runs of hidden systems
vavi, run 1 (8 x 18)
2	-10	28	-24	-10	-35	4	-6	14	-3	1	27	-41	-19	2	-1	0	1
16	19	35	16	-4	-5	-36	21	-5	-2	-2	2	9	6	2	-12	-2	27
-16	-4	-2	8	19	0	7	23	7	-11	-5	7	19	-10	-49	9	1	-7
4	-17	16	-15	-7	-37	13	-15	16	-4	-12	22	-27	-15	-2	-8	-4	-1
19	9	30	8	7	-9	-31	14	1	-2	-11	-5	7	6	13	-16	11	19
-12	3	-9	10	22	3	-5	26	8	0	-10	7	11	-1	-36	14	10	-12
0	-13	6	-9	-14	-33	9	-15	17	12	-6	26	-18	-2	-8	-6	-4	-11
10	-1	27	6	-7	-16	-25	11	-2	-3	6	-5	11	8	15	-22	13	8
Dobur, run 2 (8 x 18)
-2	5	13	4	5	-7	-22	2	-13	5	4	-18	-8	15	-12	-28	11	-11
-4	1	13	-17	0	7	8	-14	-14	-14	14	-18	-25	-10	-2	-9	-11	9
-8	4	16	-4	5	18	8	8	3	-6	15	0	16	-8	-28	10	-12	12
1	4	-1	12	27	2	-7	5	1	-4	-22	-13	7	5	-25	-9	5	1
10	7	5	-14	21	7	2	-13	9	5	-21	-7	-29	-3	6	5	1	9
3	20	17	-10	0	18	-15	14	6	12	11	12	-12	-1	5	22	1	11
0	19	2	18	-9	-4	-27	20	-21	-2	2	0	-7	4	-7	-6	-4	6
9	0	6	8	-12	-10	2	-10	-15	-22	-8	-7	-8	-11	5	-13	-21	23
Visum, run 3 (8 x 18)
13	-27	20	-10	14	-5	23	-24	6	-31	-9	-25	19	-15	12	-21	-3	23
-11	-10	-27	-13	14	13	22	19	6	-23	-2	9	-5	-34	16	42	9	-4
-22	3	12	-14	-1	2	12	6	16	19	20	25	-6	0	-53	14	-8	-15
10	-3	46	-23	14	11	-9	-10	22	20	17	-15	19	18	6	-17	21	3
3	7	1	-16	-21	9	-15	8	-15	1	27	-5	-19	-3	58	10	16	0
-9	17	5	3	-30	-4	-2	-3	-38	-15	20	1	-41	-12	-17	-6	-36	16
6	2	4	-5	36	15	16	-24	-7	-22	-27	-36	-13	-9	-24	-13	-18	23
4	1	-39	-10	34	32	22	-11	24	14	-29	0	-4	-3	9	40	7	-6
Mil, run 4 (8 x 18)
-4	-15	7	-4	-10	-19	-9	19	3	-5	18	6	14	-1	18	-5	25	-17
-18	-14	-10	4	5	-11	5	8	-11	-11	10	-13	11	1	-23	-18	11	-24
-10	3	18	-2	-2	-1	2	-2	-19	-18	14	-14	-9	-7	-33	-17	-18	8
-1	17	29	-12	11	24	-5	17	3	-6	12	1	-4	-13	-15	19	-8	23
-4	14	2	-20	6	22	1	2	20	29	9	18	-14	5	-4	32	5	-7
-1	-11	0	-23	-18	-5	9	-23	15	27	18	8	-10	11	26	-2	11	-19
-3	-31	-4	-7	-11	-7	17	-12	-3	-15	18	-16	29	-2	29	-17	16	-13
-12	-17	-15	15	4	7	23	-7	-15	-30	3	-23	39	-6	-26	-15	-12	2
Mil, run 5 (8 x 18)
2	-10	45	-20	-11	-10	3	-9	13	4	25	6	6	-1	-5	-16	0	8
-11	-17	4	-23	24	13	18	9	12	-18	10	-9	8	-19	-1	16	18	-6
-17	-6	-11	-6	-17	6	26	-14	0	5	18	11	1	-4	-25	9	-20	-8
9	-10	35	-13	-5	-2	11	-18	18	4	9	4	16	0	-5	-9	-10	17
-1	-12	-4	-15	24	13	21	-2	18	-13	-8	-2	5	-18	5	20	7	4
-5	-6	-18	0	-19	0	23	-17	6	7	2	19	1	-4	-8	13	-20	-2
14	-13	20	-2	-7	-14	8	-16	20	4	-7	10	19	1	5	-10	-5	13
2	-15	-11	-2	20	-5	15	1	12	-18	-21	-2	4	-17	5	8	7	1
vavi, run 6 (8 x 18)
-3	-8	-15	5	-7	-9	14	11	14	-6	-9	29	8	-16	-2	26	-6	1
17	-15	5	10	-12	-21	6	-15	12	-5	-17	10	21	-2	15	-12	-8	15
7	-11	-5	7	24	0	-5	12	8	-14	-18	-13	25	-3	14	-3	23	-1
2	-2	-27	4	15	-9	-1	2	13	9	-28	12	-12	0	4	13	13	-15
10	-1	-1	4	-9	-11	-9	-16	15	31	-9	10	6	24	8	-12	7	-9
-7	-6	-3	3	-7	-4	-13	14	-1	10	18	-2	23	14	8	-9	24	-24
-13	-4	-27	12	-20	-18	-4	10	-21	-7	7	6	-10	-1	1	-4	3	-22
2	-4	-10	13	-11	-13	-1	-18	-21	-6	-6	-17	-6	9	-5	-31	-11	-2
Visum, run 7 (8 x 18)
-8	11	0	10	2	13	-7	7	-21	-12	8	-18	5	2	-24	-9	-11	6
-2	-5	-19	1	15	14	9	-16	-5	-1	-8	-25	7	8	0	-8	3	-8
-1	3	-22	6	-8	19	11	-6	5	10	1	7	20	5	5	19	-9	1
-6	13	3	12	0	12	-15	18	-3	8	10	2	18	10	-19	3	0	0
-1	-2	-2	4	-1	-2	-12	-4	-9	8	8	-18	9	16	3	-22	13	-15
4	-4	-13	10	-22	1	5	-11	-12	-4	6	-5	11	2	22	-6	-9	5
-5	4	-10	14	-3	5	3	12	-16	-21	-2	-4	9	-12	-13	4	-13	10
-9	-7	-14	2	20	3	9	-1	1	-6	-9	-12	8	0	-23	-5	4	-12
gefa, run 8 (8 x 18)
7	13	9	10	-10	-10	-32	20	-23	-9	3	-6	-17	0	25	-11	9	8
1	-14	-7	15	-13	-21	4	-10	-27	-29	-3	-20	3	-7	5	-32	-10	5
-1	-26	2	-1	7	0	32	-11	10	-29	-2	-6	37	-19	-10	-1	-11	14
5	-4	-14	-2	30	17	18	6	33	1	-28	15	16	-13	-9	36	3	6
10	12	-11	-3	4	-7	-10	-8	30	43	-26	30	-27	16	3	17	8	-15
6	8	31	-8	-28	-27	-33	5	3	32	20	18	-23	21	16	-20	15	-14
-5	1	22	15	-21	-21	-35	33	-37	-28	28	-16	6	-2	10	-33	11	1
-13	-15	-22	29	3	-6	14	5	-36	-51	-6	-33	30	-15	-24	-26	-14	6
tisa, run 9 (8 x 18)
-6	-8	-9	3	-15	-23	-11	12	-4	3	9	8	-4	4	11	-9	18	-23
-2	-4	-3	11	-34	-22	-3	-2	-9	2	10	17	0	3	3	-10	-9	-5
-3	-10	11	5	-18	-19	4	-14	-5	2	9	0	7	8	-17	-28	-10	-4
-16	-9	5	-10	-8	1	13	-8	-5	2	27	-6	6	3	-20	-11	-2	-15
-7	6	3	-11	-17	21	4	-10	-1	18	31	-2	10	11	2	4	-4	-4
3	12	7	2	-8	18	-18	-1	-11	12	18	-18	11	17	16	-10	7	1
-4	11	-2	9	-8	7	-18	15	-30	-16	14	-20	-4	-2	10	-8	1	5
2	7	11	6	-11	2	-1	3	-21	-24	6	-7	-6	-15	-6	-5	-23	25
Dobur, run 10 (8 x 18)
-3	-3	-20	-14	49	25	18	10	9	-22	-24	-16	-7	-24	-1	31	14	2
5	24	-9	-2	13	7	-10	4	27	38	-24	32	-27	10	-22	32	-4	-5
23	28	23	7	-10	-1	-48	6	-2	30	-3	1	-13	28	28	-14	11	10
-1	15	3	2	-28	4	-17	17	-45	-29	26	-16	-25	-17	35	-2	-10	18
-10	-5	-2	23	-32	-6	20	7	-17	-34	11	19	23	-27	-28	8	-44	25
14	-27	-2	26	25	-17	18	-3	25	-24	-45	1	57	-7	-16	-10	-1	14
12	-23	-21	-20	47	-11	15	-4	39	-1	-47	5	-14	-15	28	22	37	-16
1	15	-2	-25	-10	-7	-19	11	30	51	6	44	-44	9	21	35	24	-27
Nim, run 11 (8 x 18)
-7	4	-23	18	-26	6	17	-9	-5	4	2	17	14	0	-20	11	-32	5
-1	-3	-24	12	4	14	4	-19	-20	-5	-4	-36	15	14	1	-22	-3	-5
0	-7	-19	-14	14	-9	7	-9	-7	-13	-15	-10	-41	-14	21	1	11	-10
12	0	-18	6	8	-9	0	3	27	13	-33	28	0	-2	11	24	4	-1
3	17	-4	21	-1	2	-35	23	-2	23	-2	4	14	25	-2	-3	16	-10
-14	13	1	4	-36	-7	-16	13	-29	4	35	8	-22	3	-4	-6	-8	-10
-10	-8	-21	8	-29	10	30	-18	-15	-13	17	3	16	-10	-5	5	-33	7
-4	-16	-30	2	27	16	24	-23	-7	-15	-17	-38	15	3	-3	-11	3	-7
Dogas, run 12 (8 x 18)
1	10	-11	2	20	-12	-18	29	4	-3	-25	14	-33	-13	1	22	16	-7
3	19	7	10	-17	-13	-12	-1	7	25	-7	31	-19	9	-30	5	-23	4
4	5	27	6	-11	-26	-27	1	-17	1	5	-9	-16	11	-7	-37	3	-1
-6	-8	-9	-4	-8	-28	4	7	-21	-30	-3	2	-37	-26	9	-4	-1	-4
-3	-5	18	-3	0	-7	19	2	6	-22	-3	15	1	-25	-31	8	-25	21
0	-2	29	-3	31	-3	-13	26	16	-10	-6	-2	16	-6	-24	-3	21	2
-9	8	-12	-3	12	-8	-16	26	11	18	-7	20	-21	3	-8	20	25	-28
-11	16	-2	7	-31	-8	-12	-4	-9	30	19	21	-17	19	-26	-6	-16	-14
gefa, run 13 (8 x 18)
0	0	-3	6	-25	-28	3	-6	-8	-3	-5	22	-27	-9	-11	-4	-22	3
9	1	34	2	-11	-8	-1	-2	6	-6	4	10	13	-5	-13	-9	-19	25
2	4	11	0	20	-6	-4	17	-1	-23	-16	1	-15	-20	-14	7	-1	14
0	0	-13	8	-10	-17	9	-7	1	0	-16	21	-17	-8	-14	6	-20	3
9	3	28	-3	-7	-6	-1	-9	17	12	-1	17	4	3	-12	-3	-13	16
1	7	19	-5	9	-10	-16	20	1	-8	-3	7	-22	-11	-5	6	6	7
-1	5	-9	14	-17	-19	-6	4	-15	-7	-6	10	-17	-5	-7	-5	-14	2
5	-4	18	4	-7	-7	5	-12	1	-6	0	-1	11	-1	-16	-16	-17	15
Dogas, run 14 (8 x 18)
-8	-4	-1	-21	-1	42	18	-5	-14	-15	37	-26	17	-10	25	15	2	10
-2	-3	-34	16	15	35	16	8	0	-11	-7	-13	50	0	5	22	-1	6
8	-2	-17	-4	27	28	11	-25	27	32	-21	-12	20	25	-1	7	10	-9
8	20	-4	-15	-5	34	-15	-12	0	36	16	-11	-10	24	33	11	10	-3
8	14	-29	24	-33	13	-11	-9	-28	6	4	-9	9	15	34	-4	-17	10
18	-16	-13	9	-6	-5	22	-42	-5	-14	-23	-20	10	1	20	-23	-22	19
18	-11	21	-25	20	15	19	-15	17	-20	-8	-13	2	-21	34	11	1	31
15	7	4	4	14	20	-7	26	24	-2	-13	18	31	-11	26	40	9	23
tisa, run 15 (8 x 18)
-6	2	-2	1	-1	-9	-2	24	-6	-22	0	13	-13	-23	-2	16	0	5
10	4	17	0	-3	-10	2	-8	15	4	-12	20	-5	-5	-11	4	-17	18
0	-7	15	-11	21	-8	-1	0	18	5	-7	1	-2	2	-16	-6	15	-9
-9	0	-8	-11	0	2	0	12	10	12	8	16	-10	-3	4	21	15	-16
12	6	1	6	-16	-9	-15	-1	9	20	-5	17	0	12	23	3	4	1
3	-6	-1	14	-4	-27	-17	9	-8	-6	-9	-3	-1	5	4	-23	13	-9
-11	-9	-7	4	-19	-23	8	4	-13	-15	7	11	-11	-13	-13	-6	-11	-7
0	-10	14	-7	-15	-6	19	-22	11	9	8	12	7	2	-18	-8	-18	5
Nim, run 16 (8 x 18)
15	21	44	-8	20	12	-19	3	10	6	-8	-3	-9	2	-21	-3	-9	30
13	19	44	-3	-3	4	-18	5	-5	-8	5	-1	-12	-7	-8	-6	-19	37
7	8	28	6	0	6	-1	5	-11	-28	0	-6	5	-17	-15	-3	-25	39
7	-4	20	7	14	-8	3	-3	-9	-33	-16	-17	4	-15	-20	-19	-15	25
15	-13	21	3	15	-26	-3	-1	2	-28	-25	-7	-5	-16	5	-21	2	19
13	-11	20	7	9	-29	-12	21	12	-22	-20	12	8	-16	11	-3	14	13
1	-8	21	14	-5	-30	-19	30	5	-12	1	16	21	-5	-10	-10	12	0
-7	-15	21	7	-27	-26	-6	12	-8	-13	25	8	21	-2	-8	-23	1	-5

runs to name
run 17 (2 x 18)
0	-5	-2	-5	2	-12	12	-9	34	26	-13	33	1	4	-21	14	-1	-11
2	-8	-7	-11	6	-12	-5	-10	24	33	-8	10	-9	19	9	-2	26	-29

tisa
run 18 (2 x 18)
-7	2	-4	11	15	7	-4	15	-19	-28	-1	-21	5	-10	-15	-6	0	6
-7	-6	-24	3	4	7	26	-17	-1	-6	-10	-3	3	-7	-23	5	-18	-2

gefa
run 19 (2 x 18)
-8	-14	-12	-11	-29	-2	18	10	-4	-19	25	19	2	-26	35	27	0	-1
-6	-20	-1	15	-13	-10	9	0	19	12	8	15	56	15	-21	-10	2	-15

Mil
run 20 (2 x 18)
6	4	-4	8	-29	-18	-15	-2	-28	-8	7	-5	-21	0	31	-18	-5	3
-7	-7	-29	12	-9	-1	17	13	-10	-29	-5	9	9	-25	7	21	-12	6

Nim
run 21 (2 x 18)
3	9	15	10	2	16	-4	9	4	-3	2	0	29	0	-18	5	-12	20
4	-3	-7	5	22	-7	-13	6	8	6	-20	-8	4	10	4	-8	24	-13

Dogas
run 22 (2 x 18)
-2	13	25	10	-2	8	-3	11	-20	-27	7	-9	3	-15	-34	-5	-29	32
9	-8	18	6	4	-12	11	-20	-13	-31	-15	-21	-1	-12	-18	-28	-25	27

Nim
run 23 (2 x 18)
9	7	12	19	-18	-6	-20	32	8	-4	3	25	33	-4	14	14	2	16
-20	3	9	16	-12	-4	-11	27	-23	-15	28	-5	20	0	-38	-14	-4	-8

Nim
run 24 (2 x 18)
-8	15	-14	2	27	8	-13	32	-21	-29	-12	-13	-32	-24	-6	17	9	2
9	17	-1	2	7	5	7	-28	12	24	-26	11	-27	10	-32	3	-31	11

vavi
run 25 (2 x 18)
5	-10	-38	8	-18	-15	1	-22	-2	22	-12	2	-8	19	30	-11	10	-28
-2	-8	-9	-12	-37	6	12	-22	1	18	31	6	6	9	37	2	-2	-9

Dobur
run 26 (2 x 18)
3	-11	-36	24	-13	-46	-9	13	0	-2	-32	26	-15	-4	12	-2	11	-24
9	-19	10	23	-17	-48	5	-3	17	-5	-23	31	21	-3	-23	-20	-15	4

Visum
run 27 (2 x 18)
2	9	4	-3	-9	1	-1	-8	-22	-13	3	-10	-29	-11	2	-5	-20	16
5	-3	8	-6	-9	5	15	-14	-8	-18	4	-4	-4	-16	6	0	-23	24

gefa
run 28 (2 x 18)
-10	-22	-24	6	-9	-30	24	2	19	-4	-15	37	3	-16	-17	18	-4	-18
24	-19	15	7	-16	-39	-6	-19	8	-4	-19	4	10	5	32	-32	2	11

vavi
run 29 (2 x 18)
10	7	-21	33	20	16	3	-15	-11	-10	-36	-28	26	11	-24	-15	-22	20
-4	-20	-3	-34	43	10	27	-25	28	5	-15	-18	-10	-2	-8	4	23	-18

vavi
run 30 (2 x 18)
10	27	15	6	-11	33	-11	-15	-18	11	12	-16	1	15	-1	-5	-28	29
15	4	-16	18	14	0	-14	1	-19	-22	-28	-29	1	0	26	-16	6	13

Dogas
run 31 (2 x 18)
-12	0	-9	21	-13	-5	-1	44	5	-14	6	36	32	-18	-19	31	-5	1
7	-31	-2	16	-20	-42	27	-18	8	-24	-22	22	17	-18	-9	-15	-24	10

vavi
run 32 (2 x 18)
-2	3	20	-20	-1	13	-7	12	-7	-9	25	-9	-11	-11	22	8	12	6
6	14	19	9	-7	10	-19	22	-3	-5	9	7	16	-3	6	10	-3	21

tisa
